(in the rows, 128 means zero)
Named moves come first, each a turn or a mirror and shown by rows before and after it. Which of them, in which order, take the first row of each pair that follows to the second? Write the first one first, as in the answered first pair.
move kam:
[101 135 175  94 130 121 147 117 136] |-> [143 133 108  92 130 140 110 104  85]
[114 144 127  96 144 152 118 143 134] |-> [112 142 122  97 144 150 121 143 134]
[132 106 117 130 141 122 141 139  88] |-> [116 105 147 131 139 107 156 147 109]
move Tovep:
[143 155 127 125 136 104 136 149 150] |-> [142 155 116 137 123 102 124 152 146]
[113 134 142 138 120 138 126 121 151] |-> [119 134 142 135 121 142 129 119 150]
[100 125 173 102 147 129 142 134 156] |-> [103 135 133 154  75 126 102 138 128]
[126 121 154 128 149 172 138 125 162] |-> [129 124 125 163 104 169 113 128 149]
move vazor:
[101 118 142  78 187 120 157 110 115] |-> [129  98  88 143 148 147 118  73  98]
[148 137 114  98 158 130 123 130 111] |-> [137 131 107 133 107 151 110 115 114]
[152 139 101 138 134 113 140 150 165] |-> [144 143  99 149 117 117 132 152 167]
Then:
Between the rows of a pair lie 2 to 3 moves.
[168 125  86 131 152 108 118 143 127] |-> [157 119 117 145 161 107 137 133 165]
kam vazor Tovep
[107 121 143  61 166 147 137 138  92] |-> [131 138  99  77 139 118 114 153  58]
Tovep vazor vazor
[128 126 119 157 116  82 127 113 153] |-> [117 115 141 152 112  97 141 106 168]
Tovep vazor vazor
[146 170 122 118 131  76 148 167 135] |-> [163 150  71 159 100 114 116 135 115]
kam Tovep vazor
[127 173  79  83 116 179 106 119  62] |-> [153 151  97  92 227 114 137 117 108]
kam vazor
[ 76 142 148 164  78 117 126 124 134] |-> [101 123 157  88 181 139 147 106 129]
kam Tovep
[135 179 110 126  75 139 128 163 135] |-> [154 166  83 111 106 173 117 136 107]
Tovep kam vazor
[160  99 108 166 170 124 106 108 135] |-> [135 104 151 129 192 132 135 120 156]
vazor Tovep vazor
[140 144 125 158 129 158 109 132 124] |-> [130 155 134 166 123 133 111 143 133]
kam vazor Tovep
[202  78  70 139 139 200 115  97 144] |-> [116 106 170 108  70 216 159 130 185]
vazor Tovep
[128 124 134  97 160 100 121 139 113] |-> [127 113 143 110 170 120 130 116 135]
vazor Tovep kam
[132 126 155 124 150 115 152 140 173] |-> [152 118  99 164 110 148 115 114 152]
vazor vazor kam
[153 155 106 136  77 148 116 183 105] |-> [158 150 135  79 152 157 139 172 109]
Tovep kam
[137 130 148  58 164 124 130 130 143] |-> [160 111 118  83 154 164 107  92 132]
kam vazor Tovep
[107 144 154 144  64 195 149 124 160] |-> [160 135 126  79 203 165 157 127 137]
Tovep vazor kam
[ 77 148 105 138  47 140  94 138  86] |-> [123 158  83  87 134  81 104 158  61]
vazor Tovep vazor
[128 112 120 168 119  85 114 114 137] |-> [110 109 127 160  91 127 112 105 127]
Tovep kam vazor
[112 112 120 157  88 179 108  99 121] |-> [146 113 114  96 188 134 124 116 105]
vazor vazor
[ 96 101 124 167  93  82 144  98 126] |-> [111 112  83 123  94 101 117 106  71]
kam vazor kam
[103 120 147 159 106 113 147 116 141] |-> [124 107 141 130 169  96 158 108 137]
Tovep vazor
[132 105 103 175  99 144  94 108 126] |-> [143  97 124 113 181 155 120 102 133]
Tovep kam
[119 122 138 174 114 146 121 107 145] |-> [115 149 159 116 152  95 139 149 140]
vazor Tovep vazor
[ 90 154 113 145  43 117 120 149  71] |-> [ 90 147 169 130 135  48 173 163 140]
vazor vazor kam
[164 138 100 139 142 114 131 145 117] |-> [148 135 131 135 158 105 155 148 138]
Tovep kam
[125 147  95 136  73 132  98 132  91] |-> [134 154 137  93 161  70 144 149 124]
kam vazor
[123 132 127 158  92 152 130 122 132] |-> [135 114 131 154 127 165 139 100 141]
Tovep vazor vazor
[132 139 133 120 103 162 131 144 135] |-> [133 134 149 126 131 138 146 141 159]
vazor vazor kam
[138 124 153 180 102 120 143 103 148] |-> [150 116 158 150 159 119 158 103 151]
Tovep vazor
[142 125 111 163  97 132 102 140 141] |-> [155 123 113 150 158 101 116 143 147]
kam vazor vazor
[145 152  74 164  59 179  98 146 126] |-> [100 149 184 119 120 151 170 160 202]
kam Tovep
[116 124 164  85 187  89 147 129 116] |-> [100 129 144 164  84  70 119 138 125]
Tovep kam
[141 127 154 118 154 110 102 120 142] |-> [146 127 127 129 135 114  85 116 127]
kam Tovep
[170 127 100 114 168 141 122 130 110] |-> [151 120 134 163 160 123 146 116 167]
kam vazor kam
[165 133  78 130 134 137 113 126 105] |-> [143 140 120  85 138 172 132 125 111]
vazor Tovep kam
[129 116 112 162 104 112 128 124 113] |-> [132 114 119 145 147  94 136 129 124]
kam vazor vazor
[ 95 147 178 122 153  62 156 167 156] |-> [129 153  87 165  89  79  87 148  92]
Tovep kam
[127  98 103 117 169 160 132  86 111] |-> [105 112 103 179  87 142 119  97 130]
kam Tovep
[108 145 156 103 161  89 153 157 174] |-> [124 152  86 163  81  96 103 152 134]
Tovep kam
[116 149 141 106 129 148 137 151 180] |-> [135 161  94 123 100 117 115 168 150]
Tovep vazor Tovep
[ 95 141 159 127 102  82 140 119 129] |-> [125 113 142 118 166  95 140  92 131]
vazor vazor Tovep
[129 108 120 148 128 166 119  83 109] |-> [108 114 138 143 106 171 123  87 116]
Tovep vazor Tovep
[ 81 105 173 154 105 143 147 111 147] |-> [109  92 137 126 139 182 124  84 113]
kam Tovep vazor
[175 132  93 142 195 134 131 141 160] |-> [118 161 145 169  96 128 140 179 182]
kam Tovep vazor
[194 125 116 225 118 137 121 158 172] |-> [136 175 161 144  54 172 131 207 141]
vazor kam vazor
[164 126 146 119 186 106 161 144 186] |-> [149 127 103 178  74 174 108 122 154]
kam vazor
[109 112 166 137 146 112 145 124 147] |-> [115 129 156 132 141  90 145 143 139]
Tovep vazor
[106 124 142 143  91 152 114 143 115] |-> [128 104 126 153 122 172 106 121 112]
Tovep vazor vazor
[ 91 151 154 124  95  84 112 138  82] |-> [ 98 147 165  89 143  92 127 132  89]
kam Tovep
[172 130 115 135 138 168  86 128 148] |-> [164 121 139 135 160 157 106 121 175]
Tovep kam vazor
[117 158 156  92 119  80 160 182 134] |-> [150 145  97  70 144 105 135 163  85]
kam Tovep
[ 89 135 131 135  91  38 123 149  97] |-> [123 128 110 108 154  41 120 139  76]
vazor Tovep kam
[135 153 112 113 127 168 103 143  91] |-> [104 157 153 144  88 142 120 158 130]
kam Tovep
[151 161  84  80 101 108 106 181  86] |-> [162 125 106  55 191 142 129 138 111]
Tovep vazor Tovep
[126 130 127  85 148 145 128 147 102] |-> [146 110 126 122 180 123 136 128 132]
vazor kam vazor
[ 91  78 167 127 120 110 149  90 118] |-> [ 80  97 171 104 104 104 147 108 105]
Tovep kam vazor
[102 147 157  75 112 184 149 146 125] |-> [130 148 119  61 132 178 128 148  92]
kam Tovep vazor
[120 131 125 163 116 126 125 129 152] |-> [130 120 124 150 157 129 133 121 156]
Tovep vazor
[191 159  86 128 132 162 131 144 160] |-> [176 157 106 109 152 170 147 136 173]
vazor Tovep vazor
[138 153 143  91 153 119 132 137 181] |-> [168 154  91 107 134 139  95 127 135]
kam Tovep
